Rotation paths and how fast each direction turns (degrees per step):
Each turn is a multiple of 5 degrees from 10 to 175, or 0.
Each row of a path follows its step; steps can be skipped.
Rotation 1:
step 1: [  5  15 -22   7 -12   1  -8  -3   3 -13  -3  24 -34 -26 -22  26 -15  12
   5  -8   2 -12 -46   1   5 -28   3   2   3  -2 -13]
step 2: [ 22  29 -11   2 -13 -16   5  -9  -4  -3  12 -17 -22 -24  -7   1 -14 -19
  23  -4 -23 -24 -26  27  -7   4  14 -11  -8  25 -15]
step 3: [  8   7 -12 -20   6 -24 -18  -1  23 -10  20 -28   4 -26   3  20 -18  -8
   1   1  -6 -20 -24   7   3 -18 -15 -35 -21 -12 -13]
step 4: [ -4  24  -5 -36 -33 -21 -10  10  12 -19  11   6 -15   1  10  -2 -16   7
   5 -17 -13  18 -44  -4   8  -4 -11  -5 -20  -2 -10]
step 5: [  7  17 -20 -21   5 -10  19  -9  21 -33  15   1  -3   7  -1   0  -3   9
  26  11 -14 -20 -34  13   6  40  -3   1 -23   1   2]
step 6: [-23 -11   1 -19 -12 -26  10  -9  17 -13  13  21  -1 -38  -9  -1 -16  10
  26   4   4 -20  -6   9 -14  10 -22 -12 -25 -25  -4]
step 7: [  5 -10   7  -1  -2 -27 -15  -4  -4 -25   2  23  -9 -20   2  -8 -25 -15
  21 -23 -20   6 -15 -12   3  27 -41  13 -17  11  -4]
step 9: [  7 -12   3 -22 -47  -9   6  18   2   7  17   5   5  -6  -7  33 -21 -15
  23  14  -7  -4  15  -7 -10  23 -26   0 -15  -9  13]
step 11: [ 12  -4  12   4  -9  21  30  -7   4  20  -6   2 -13 -13  -9  22  -9   5
   3  17  -1  16 -24  -3  -4  28 -29  22 -14 -31 -28]
step 12: [ 28 -16  -5   8 -13   4  18  -9 -11   1   8  20 -11  -7  -2  32 -41 -17
  13  10  -3 -27 -10 -20  -8   1  -1  29  14 -19  -1]
[  4   2 -12  -8  -4  10  -7   0   3  -1  -2   3  -6  16  -4  -2  -4   3
   1  -1   8  -1  -7  -3   3   1  -4  12   7   0  -6]  100
[  2  -4  -3   0  11  -2  -3   5  10  -7  -3   4  -2  -5   5   8   8   9
   6   4  -1  -7   1 -13   5  -5   5  -5  10  -6  -4]  155
[ -3  10  -5   0   5   5   0   7  -2  -6  12  -3   2  -3   4  -6   7  -7
   0  -3   0  -6 -12   5  -6 -16   4   2  -4  -1  -4]  25
[  4   7   1  -2  -5 -10   1 -11  -6  -4  -8  -8  -4   2   0  -2  -4  10
  -9   3   4  -9  -8   1   4  -7   5 -10   1   5  -3]  25
[ -3   2  -1   9   7   2   6 -10  -4  -3   2   6   0  -7  -7  -7  -6  12
   3 -12   1  -7   0  -3  -6   1  -4   8   5  -4   7]  60
[  5  -3  10  -2  -4  -1   3   2 -17  -1  -3  -3   6   0  -1   0  12  -5
  -2   5   6  -7  -2 -12  -2   3  -4  10   0  -8  -1]  20
[ -4   0   0   2   3  -3 -12 -12   0   8  -6   3   1  -6   8   2  -4 -14
   0  -4  -1  -9   1  -2  -7   3   1   3   5   4 -13]  70
Rotation 2:
step 1: [-30   6   0 -16   8  -3  -2  -9 -11   7   6 -16  20   3 -25  -6  -1  18
   1  23 -11  32  10  16  -6  -3  37  -7  11   8   5]
step 2: [-18   0  27   9 -13   1  -6 -12 -16  27  14 -10  19 -10   8   8  -3 -21
  32  21   1  16  -7   5   8  12   6 -13  15 -25 -10]
step 3: [  3 -35   5  16 -21  -1   4 -13  -1  19   3  19   9 -17  -7  -2  12 -32
  23  -8   1 -27   3  24  -7   4  -7  -7 -16   2   4]
step 5: [ 18  12 -13 -12   3  -9   9  28   6 -21  -9   7   3   1   3 -12   9  15
  13 -18  14  21 -19 -13  10 -32 -14  11 -24  15 -13]
step 7: [-37 -15 -10   2   5 -12 -15   0  -7   8   7 -12   7   4  -7   4   4  14
 -19  37 -12  27  12  10  -7 -15   9  -7   5 -28  -9]
step 8: [-26 -27   7   3  -7   1 -17 -22  -1  31  36  -3  -6  -6   0   5 -14 -13
  23   6   7  24  -9  -5  -8  18  11  -7   4   2   2]
step 9: [  9 -20  15  30 -13 -23   3  -6  11  12  10   4  -2 -22 -12  -4  -1 -10
  31 -15  -1 -32  -5 -13 -10  15 -18 -13   3 -13  -5]
step 10: [  9   1 -11   3 -16 -28  34   4   8 -27   9   8   8   3 -13  -3  -1  -6
   3 -23  17 -30  -8   3 -22  -5   6   0 -19  20  13]
step 11: [ 17  38   1  -6  -6 -10  30  23  11 -17  -2   4   9   2  26   5  -2   8
  -8  -9  -6  22 -22 -16   5 -21   0  -5 -19  -2   8]
step 12: [ 15 -14  -5   2   5   7 -12   7   6  -6 -25  20  21  -1   6   2   6  22
 -30  13  -2  38  -5   6  22 -11  10 -23 -15   5  -8]
[ 3  7  0 -3  3  9 -4  1  2 -7 12 -2 10  4 -9 -4  9 11  8 -4  7 -9 -4  0
  1  3  5 -5  2 -7 -6]  85
[ -2  15  -7   0   2 -12  -5  -7   3  -9 -11   0   2   2   4  -3   7  -2
   2  -8  -5   1   0  -7  -3   0   6   0  -6   6  -6]  65
[  3  -8   2   7   3  -7  -2  -1  -1  -4  -6   5   3  -3  -7   2   4   2
 -12  -3  -5 -16  14   9   3   4   3  -3  -4  -4  -1]  115
[ -6   3   1  10 -14   1  -3  -9 -15   6  -2  -6 -12   0  -5  -3   1   4
   0  -9   3  -2  -6   3   3   0   3  -5  -2  -3   1]  60
[ -5   5  -1   7   9  -1   4   2  14   6  -1  -1  -3  -2  -8 -14  -4 -11
  -4  -5  12  -5  -4   0   6  -2  -2   3  -2  -2   2]  65
[  5   5  -7   5   1  12   9   7   0  -7  -5   9 -11  -2   6   3   6   5
  -1   3   8   4   3   3  -1   0  -2  -3 -14  -2  -2]  55
[  4 -13 -11  -4  -6   4  -3  -7   1  -1  -2   6   4   6  -9  -8   1   0
   1   1   7   5   1   7  -3  -4   7   2  -4  16   2]  160
Rotation 3:
step 0: [ 13 -15   1 -20  -2  15  21  12  16  -1 -22  42  16   5   9  23  -2  -3
  -6 -14   3   3  -9  -3  21 -11   2  11  23  13   7]
step 1: [ -8   0  13  20  31  24  36  18  10   1  -4   1 -11  13 -23  15   1   0
   7 -12   3  20  -1 -17  -5 -15   4 -11 -12  20  -6]
step 4: [-10 -12   5   0  -1 -12   9   5  -4   9  -9   8 -20  22   9   5  20  29
  -9  -3  -3 -10   2   4  13 -16  20 -35  37  -5  -5]
step 5: [-21 -10   6   4 -10  25  -7  21  32 -15  14   5   4  20 -15   0   2  26
   2  -2  21   7  -2 -16  15  -3  14  14  10 -24  -5]
step 6: [-15  -1  -7  25   6  -1 -23  -8  27 -11   7  -8  22   6  12  15  -1  22
   1 -12  24   7   3  10  -3 -19  -8 -21 -22  25  -7]
step 7: [ 15  -2   0   2 -28 -11  -1 -12 -17  13 -19  12   7   9 -20  13   5  28
  -3 -10  36  -3 -14   9 -14 -14 -20  -2 -14 -11  20]
step 8: [  1  12 -20  -8  -2 -18  -6 -19  -6 -16   3  26 -16  10 -24   5   5   6
   8  14   7  13 -26 -39   3  -3   6 -28   4   2  -3]
step 9: [-26   5   1 -15 -10  15  -4  11  -5 -48 -31  31   4   0   7  -3   3  13
  -6  -6  -7  11   2  10   2   7  11 -20  -4  -2   7]
step 10: [-22   7   0  -5  16  -5  -3  38  17   3   4   6   2  -7 -12  23 -13  11
  -1  10  -8   2  -3   1 -16 -12   0 -15 -37 -21  22]
step 12: [  6  -2 -15   4 -31  26 -13   4   5   2   2   5   9   7 -30   0  12 -12
  10  22  -8 -14 -30  18 -23  11  -2 -20  17  -3   3]
[ -2   5  -2  -2 -12  -1  -8   5  -8  -9   5   6   1 -10  -3  -2  -5   1
   3  10  -6 -11  -2   0  -3   0   1  -6 -13   0   4]  20
[ -2   0 -11   6  -9   0 -10   8  -6   7  -6  -7   8  10   3  -2  -5   0
   4  -2   1  -4   3  -7   2  -8   2   5   3   0 -12]  45
[  5 -12   2  11  -2   3   1 -11  -3  -5  -1   4   2  11   2   7   8  -7
   4   2  -1  -5   0  -7 -12  -1   2   6  -9   3   3]  65
[ -6  -2  -3 -13   8   3  -4   4  -5   6  -6   0  -7   9  -7   2   0  -4
   4  -2 -19   5   5   3  -3   2   3  -1  -6   2   4]  45
[  4  -2  -6   7  13   6   1   9  -5 -15   3  -4   3   6   0 -11   2   2
  -7   2  -1   4  -6   5   7  -4   4   3  -6  -2   1]  90
